The same turns and mirrors carry the whole set onto itself and the rows of a family onto each other. Which other rows belong to the same family as each row named below? List them in the order they appear above.
These 30 rows form 6 families of 5 rows each.
mugo: [ 17  22  17  -4  19  32  -4 -22  16   9  13  -7  10  -3   8  11  -7  12
  -5   9   7 -20]
zitir: [ 18  26  12  18 -18   1 -28 -32  16  16  19  -2   5  -3  13  -5 -18  18
  14  18 -11  12]
dapu: [ 32  21   1   2  -5  17 -23 -11  13  26  25 -24   4 -11  10  -2   6   1
   3   7   0  -6]
laf: [  5  21   4  26 -16  24 -38  -9   5   0  20  -2  -2   3   5  -2 -25  16
  21  20  12  -6]
zatub: [ 44  17  17   2  -6  24 -22 -28  14  16  18 -21   1 -12   0  -5  -3   5
   2   3  -2   0]
doz: [  8  28  20   2   8  26  -6 -24  21   8   7  -8  12   6   5   8  -3   4
  -8   8  12 -12]
Vob: [ 10  19  13  20  -7   6 -17  -9  10  -6  33 -12   6   2   3   3 -20  13
  -6   0  28 -19]
mari: [ 20  18  13   1  10  33  -9 -17  14  20  10  -6   5   5  -2  20 -11   5
 -14   9  14 -11]
mal: [  7  14  18  15  -9  28 -19 -18  11  -9  21 -10  -5  -2   8  -1 -22   7
 -15   2  29 -16]
noni: [ 25  19  11  15 -23  10 -19 -26  17  17  19  -8   0  -2   3  -1 -28  20
  19  22  -5  11]
vezos: [ 18  31  16  14 -12   8 -18 -26   7  16  19  -5  -8  -8   7  -1 -16  18
  12  26 -18  11]
Fevi: [ 26  16  18   2  10  34  -5 -17  10   8   6 -15  -4   0  -2   2  -7   3
 -10   2  14 -17]
Fimu: [ 10  29  12   8  17  27 -10 -17  12  22  13 -15  -2   0   3   8  -9   8
 -15   6   8 -21]
ririr: [ 43  19   6   6  -3  17 -25 -23  18  33  20 -18   7  -7   0   3 -10   5
  -1   7  -3  -3]
bemu: [  7  16  18  21  -9  24 -23  -9   9   1  27  -6   3   2   4  16 -20  14
 -10   7  33 -12]
vusa: [ -1  14  19  20   2  18 -26  -9   4   0  28   1  11   1   3   9 -18  15
  -7   2  27 -16]
vos: [ 20  14  25  11 -14   0 -15 -22  12   7  19  -7   6  -8  10   4 -23   7
  17  14  -9  14]
kinep: [  4  24   4  12  -2  23 -35 -16   3  -8  21  -1   1 -11  19  -4 -22  14
  21  20   8 -13]
fumen: [  5  31  -7  11  -9  17 -37 -13   3 -11  11  -6  -3  -3  12  -1 -20   9
  13  26  10  -3]
Gak: [ 28  21  17   7  -1  14 -22 -21  18  34  26 -16   6 -18  -1  -3  -5  12
  -5   4  -8  -6]
Deno: [ 21  20  20   8 -12   7 -11 -26  12   6  24 -10  -1 -11  18   2 -24  20
  24  19 -10   5]
bilis: [ 15  25  12   7  13  20 -11 -20  17  16  11 -11   4   3   7  20  -4  11
 -21  15  14 -12]
pivu: [ 28  18   9  11 -22  17 -17 -32   6   4  16 -13  -9  -3  10  -6 -21  10
  17  16  -7  13]
Gode: [ 32  20   1   2   5  12 -20 -18  14  32  22 -19   9  -8  -2   6  -5  15
   5   2  -8  -3]
bet: [ -7  24  19  22  -3  16 -20 -22   7   0  31  -2   1  -1   7  11 -24  15
 -16   5  22 -13]
Dono: [  9  16  20  15  -1  13 -15 -13  13  -7  35  -9   2  -6  16   8 -23  19
  -7   8  28 -25]
bibo: [  3  32   5  24 -12  18 -39 -11  -6   0  27  -9  -6 -11   3   2 -25  20
  17  16   3  -5]
zaga: [  7  19   8  20 -14  26 -33 -17   0 -12  14 -14  -8  -2  11  -7 -31   8
  19   9  12  -6]
dobe: [ 39  22   8   2   0  18 -24 -23  17  23  31 -18   5 -15  18   0  -1   7
   5  10  -3 -12]
Nugus: [ -4  25   0  22 -13  15 -30  -6   7  -1  19 -10  -4   0  13   3 -23  25
  18  24  10  -4]

Same family as zatub: mal, Fevi, pivu, zaga
Same family as ririr: laf, mari, noni, bemu
Same family as fumen: dapu, doz, Vob, vos
Same family as vusa: zitir, bilis, Gode, Nugus

The same turns and mirrors carry the whole set onto itself and the rows of a family onto each other. Which other rows belong to the same family as each row named below? List them in the order they appear above.
These 28 rows form 7 families of 4 rows each.
rufal: [-11   2   4   6   6   6   5  -9  -5   2   6   2 -17  -2  -8  -4   3  -8
   1  -3   6  -6  12   1   0   8 -13  15  -1   9  -4  -2   9  -2   5  15
   5  -2  16  12   4 -13   0  -2 -14  27  28]
Guf: [ -9  -3   1   4  -7  10   0   9 -10  13   1  -6   6 -16   3 -17 -13  13
   7  -4 -10  -8  -9  11  10   6   1  -4  -9 -10   1   7  -2 -19  16   5
   0 -10 -13   7  14 -28   7 -10 -12   2   4]
bosa: [ 12   4  -8   9  -4  -4   0   1   3 -10 -17   4  19   0   8  15   4 -14
  -1  -1 -16   3  24  -6 -15  -4  -4   0   3 -10   5  13 -11 -10  -9   1
  -8  -7  -7   4  -2  10   7   0   6 -13  -7]
zanak: [-19  -9   4  -2   9  12  15  -2 -13   3   9 -10 -17  13  -6   4   8   1
   3   1   9  -3  11   5  -3   4  -2   4  -6   0   0   4   4  -4  -1   9
   2  -5   8  16  -5 -12  -4   8 -23  18  27]
Vido: [ 13   2  19   5   7   1  20  -9  -3  -6 -10  12   3   2   5   9  12  -4
  -2  -4  14   4  -4   8 -12  -8 -11   4  20   9   2 -12  18  -1  -2  -3
   8   5  -8  13  -5   8   2 -10   4 -12 -12]
lik: [ 17   2 -17  -7  -9   4  -3  -3   0 -13 -10  -3  17  -7   7  18   6  -1
  -4   2 -12   5  22   1  -7  -9  -9 -10   5 -15  -5   6  -9 -17  -4  -7
  -4 -10  -3   2  -4  13  12 -11  -8  -6  -7]
mibu: [-16  -7   8 -10   8  20   5   4  -1   6  -8  -1 -11   6  -4   0   8   0
  -4  -4   6 -11   8   0  -4   2  -9   8  -3   3   4  14   5   6   4  14
   2  -2  11  16   2 -20   2  -8 -28  15  25]
Tal: [  8  -2  16   5   1  10  20  -1  -2 -13   1   1  -4   0   9   1  12   5
  -2  -6  12  -2   0   5 -13  -8 -11   8  12  13 -14  -7  20   6 -11  -8
  12   5   1   4 -10   6  -2   2   4 -14 -13]
Vurod: [ 10  -3  20   8  -5   9  18  -5  -3  -5  -2   8  -4   3  20   5  16  -7
  -1  -8   9   8  -6   5  -3  -6 -19   0  15   7 -16 -10  12   5  -6  -5
   3   6  -3  14 -15   5 -13   0   0  -7 -11]
kub: [ -4   2   9   0  -8  10 -12  11  -8  16  11 -10   8 -15   6 -10  -4   7
   2   9 -17 -10  -8   6  14  12   2 -16  -4  -2  -5  13   0  -9   7  -2
   3 -12 -14   1   9 -18   9  -5  -8   9  -6]
sevaz: [ -9 -11  12  -3   0   4   8  -5  -5  12   6 -11 -18   2  -4   3   7   1
  -5   0  13 -15  17  11   7   6 -10   6   5   2   6   0   5   5   4  10
  -3  -7  17  13  -2 -15   4   5 -22  19  22]
bot: [-16 -13  10   0  -1   6   9  -4  -8   0   1  -8  -8  -6   0   4  11  -4
   0   5  13  -4  13  19   4   1  -8   6   4   2   3  14  13   1   2  11
   5   1  10  11   1 -20   1   4 -18  24  31]
matus: [ 13   4  24   3  10   3  23   2   6   0   4  10  -2  -8  12  -3  13  -3
   3  -6   5   7   6  -2 -11 -13  -5   7  10   3  -2  -5  25   1  -3  -8
   0  10  -7   9 -15  10  -1   5  -8  -9 -12]
gidin: [ 22   5 -14  -9  -8   0  -3  -3   2  -2 -18   5  17   5   7  15   3  -1
  -5  -3  -5  -3  16 -14  -7  -5  -3  -6   0 -14  -6   5  -9  -9   3  -9
 -13  -3   1  -4  -4   5  11 -12   1  -7  -9]
dop: [  5   2   5   1  -2   9  -8  16  -3  20   2  -9   8 -21   2 -22  -9  17
   9   8 -14  -6  -8   5   6   3   4  -6  -4  -3   5  16   1 -18   5   5
   7 -13  -1  -2   4 -16  12  -2  -6   9  -1]
kal: [  3 -12  -4   8  -9  12 -11  13 -15  14   4  -4   5 -17   4 -10 -11   8
  10   6 -18  -6 -18  11   9  13  -7  -6   4  -3  -4   6  -8 -12   0   2
   0  -5   0   8   9 -24   1  -3   3  11   0]
Nevid: [  1  -2   4   4  -4   3 -15   4 -12  13  -1 -12   6 -16  -5 -20 -12  10
   4  12 -19  -9 -10   2   7   7  -6 -12  -3 -12  -4   8   4 -11   4  -4
  10  -6  -9  14  13 -19  15 -10  -1  -1  -1]
Ged: [ 10   0 -13   3 -15 -11   3 -15   1  -9 -14   3  24   5  12  14   8  -7
   0  11  -4   6  21   6   3  -4  -3   1   2 -14  -3   5  -6 -13   0  -4
  -4 -10  -3  -1   0  10  13  -2   9  -2 -10]
nani: [ 11  -3  25   5   5  -1  21  -3   3  -4  -7   0  -5  10   6  -1  19  -3
  -7  -3   4   2   0   2  -6 -14 -10  11  24   0   0  -9  14  -5 -14  -9
  12  11  -6  11  -2  -8  -8   0   3  -4 -16]
Mir: [ 10  -4  15  12   1  10  20 -10  -8  -8  -3  15   6   0  15   0  10   6
  -6  -2  -3  12   4   5 -11 -17 -14  14   3  12   0 -12  18   7  -3 -10
   2  15   0   9  -9   2  -2   4  -3  -8 -16]
fizan: [  8   7  -9   2  -1  -4  -2  -3  -1  -5  -7   2  17   4   7  19   4  -5
  -1   5 -12   0  19  -6 -16   4  -3  -9   6 -10   2   3 -17 -24  -6  -2
  -9 -11  -2  -6  -1  13  13  -1   2   0 -11]
pomun: [ 13  -2  -9  -6   0  -7   5  -9   2   2  -5   8  17  -1   5  23   2  -2
  -3  14 -10   6   9   0  -8 -12 -10   2 -10 -21  -6   8 -10 -17  -9  -3
  -9  -9  -8 -10  -3   4   2 -10  -8  -9 -10]
teg: [-13  -1  -2   5  -4   1 -12  19 -10  13  -1 -17   9 -17  12 -15 -13   5
  10   2 -17   0 -15  -1   6  -1   1  -1  -4  -1   0   5  -2 -10  12  -9
  -2 -11  -8  10   8 -12   9 -11  -8  11   3]
Guno: [ 14   3 -20   0  -8  -1  10   1   5   3 -10   8  13   5   9  14   9  -8
   1  -1  -6  11  12   2  -7  -7  -5  -6  -1  -9  -3   2  -9 -16 -14 -16
 -10  -2  -6  -7   3  14  14  -5  -5  -8  -7]
favim: [-19 -10  -2  -5  12  12   6  -1 -11  12   0  -2 -14   7   2   4   6  -1
   3   3  11   1   7   6  11   2   1   9  -3  -2   8  10   3   4   3  11
   1  -2  16  22   2 -22  -2  12 -20  21  12]
Nuti: [ -4  -6   8  -3  -2   5 -14   4  -4  14   1  -4   9 -22  -2 -24  -8   2
   8   9 -15  -6 -14   2   4  21  -7  -8  -8 -11   7  13  -1  -8   4   2
   2   0  -6  14  11 -17   2  -2  -5   8  -3]
Mupi: [ -2  -2  22  11   3   4  21  -9  -5  -3   0  10  -4  -5  14   1  12   3
  -9  -7   8   4   0   2  -9 -19 -20   4  15   6  -6 -13  20   8  -5 -14
   6   8  -6  10   2   0   5   3  -9 -11 -13]
tukil: [-19  -4  13   4   2   9  -2   4  -5  12  -3  -6 -19   3 -11   3  10  -1
  12   1   3  -7  11  11   3  11  -7   7  -1   1   0   1   9  -7  -5  12
  -1   3  12  16  -6 -23   8  -1 -14  18  27]

Same family as bosa: Mir, favim, Nuti
Same family as dop: Vurod, bot, gidin
Same family as tukil: Guf, Vido, Guno
Same family as nani: rufal, pomun, teg
Same family as zanak: Nevid, fizan, Mupi

The same turns and mirrors carry the whole set onto itself and the rows of a family onto each other. Which other rows belong to the same family as each row named below? List them in the order they appear above.
These 32 rows form 4 families of 8 rows each.
Nabi: [ -5   3   5  24  -1  -9   1  -1 -14 -30]
gim: [ -6  15  -3  -3  14 -17   8 -19  -6 -18]
sube: [ -7   1  10  10   3 -10  11 -15   3 -29]
binul: [  3  -7  -8  14   5  11  15 -12  -8   1]
Rame: [  3  10  -4   2   3  -7 -16   7   8  -8]
pada: [-14  -3   3  20   3   7 -11  -5 -13 -25]
moza: [-13  11 -16   5   3 -15 -10   8   5 -12]
temem: [  9  11 -19  10  10 -12   5  -5  -6   1]
daz: [ -6  10  -5   7  -5  11  14 -10  -5   7]
zap: [  0  -5  -7  11   9   8  14 -13  -8   6]
leriz: [ -9 -11   0  14  13  -4  11 -20  -5 -24]
fabo: [-9  5 10  5 -2  0  5 -6 15  3]
Ril: [  0 -10  -3   2   3  -6  13 -20   1 -22]
mizo: [  6  13   7  11  -2   0  -8   6 -21 -14]
zupo: [-6 -5  7  9  1 17 -5 -2  4 -3]
bigo: [-11   4   3  18   8  10  17 -17  -5   4]
moko: [  7  10   0 -12  10  -9   8  -5 -12 -14]
Lezot: [ -3  16 -21  15   6  -8  12 -11  -8  -1]
Fodeg: [ -2   9  -7   7   2  -7 -19   5   7  -5]
galup: [-20   0  11   7   6   2  -3   3   8  -5]
subu: [ -5  20  -1   5   6  -2 -14  -2 -19 -18]
Lelad: [ -9  23   2   1   5  -3 -11  -3 -18 -16]
Tini: [ -2  13   0   7  -2   0   3   3 -27 -23]
Mabev: [ -7   2  -7  14  -1 -15   0  10   9  -1]
geke: [-18  -3   4  24   3   5  -7  -5 -17 -21]
merag: [ -2   5 -20  13  -4  -6   9   5  -8   3]
zad: [-11  -7   5   7   3  12  -5  -5   7   0]
Vot: [ -4  14   4  -8   1   0  12 -16 -12 -24]
sedof: [ -1  14  -3  -3  17 -12   8 -19 -11 -17]
suf: [ 13   7 -20  11   7 -14   7  -5  -2  -3]
modog: [ -2  -7   3  26  -6   3  -5  -8  -7 -26]
mok: [-13  -8  -2  18  13  -8  11 -19  -5 -22]

Same family as mizo: moza, Ril, bigo, moko, Lezot, galup, modog
Same family as Vot: Nabi, sube, daz, fabo, Tini, Mabev, merag

The same turns and mirrors carry the whole set onto itself and the rows of a family onto each other. Which other rows belong to the same family as each row named below? List them in the order they appear above.
These 32 rows form 4 families of 8 rows each.
Led: [ -1  25   4   6   2  12 -17  10]
verab: [-3 16  6 -5 14  3 10  1]
Dedor: [-1 22  2 22 -2 -4  0 -2]
sab: [-6 11  5 -8 15  1  6 -2]
deda: [ -4  -9  -8   3  -5 -11   7   8]
legip: [ -3  22   2   5  10  10 -20   8]
pif: [-16  23 -13   4  -3  -4   1  -2]
zeruv: [ -5  -5  -7   2   1 -16   9   9]
Vaku: [ -4   9 -11   9 -17 -12 -11  17]
dage: [10 -2 10  4  5  0 -9 20]
Keda: [  0  10  -8  16 -12  -5 -16  19]
Zaba: [ -8   8 -10 -15   1   3 -11  19]
Davun: [ -6  12 -10  15  -8  -9 -17  21]
rufi: [-3 13  9  0 19  8  2  1]
lum: [ -3  -2  -5   4  -8 -14  11  11]
tek: [-1 13 12 22 -3 -7 -3 -2]
tered: [ -3   5  -9  13 -12  -7 -19  16]
nif: [-17  23 -11  -2  -6  -9  -4  -1]
foso: [ 6 -2 12  6  7  6 -6 21]
Nat: [11 -4  7 10  7  5 -4 17]
Fotem: [ -2  29   4   6   7   7 -16  10]
dola: [-11   5 -10 -12   5   7  -8  21]
Ribi: [ -5  -1  -5 -14   5   0  -9  19]
Mog: [ 6 -4 12 14 -1  2 -7 16]
rer: [-12  24 -15  -6   3  -7  -2   2]
Tana: [ -5  25   2   6   3   7 -20  18]
Doka: [-12  22 -16   1  -5 -10  -3  -2]
Reten: [ -5   7 -16 -13   6   2  -6  19]
rogol: [ 0  9  6 -7 11  5  9 -3]
Ruk: [  5  16   6  20  -3 -10   0  -3]
rosu: [ 2 13  6 23  2 -7  3 -2]
Naf: [  0  -4  -6   3  -1 -11  12  -1]

Same family as Fotem: sab, deda, Keda, Zaba, foso, Doka, rosu
Same family as lum: legip, pif, dage, Davun, tek, Reten, rogol
Same family as Mog: Dedor, Vaku, rufi, Ribi, rer, Tana, Naf

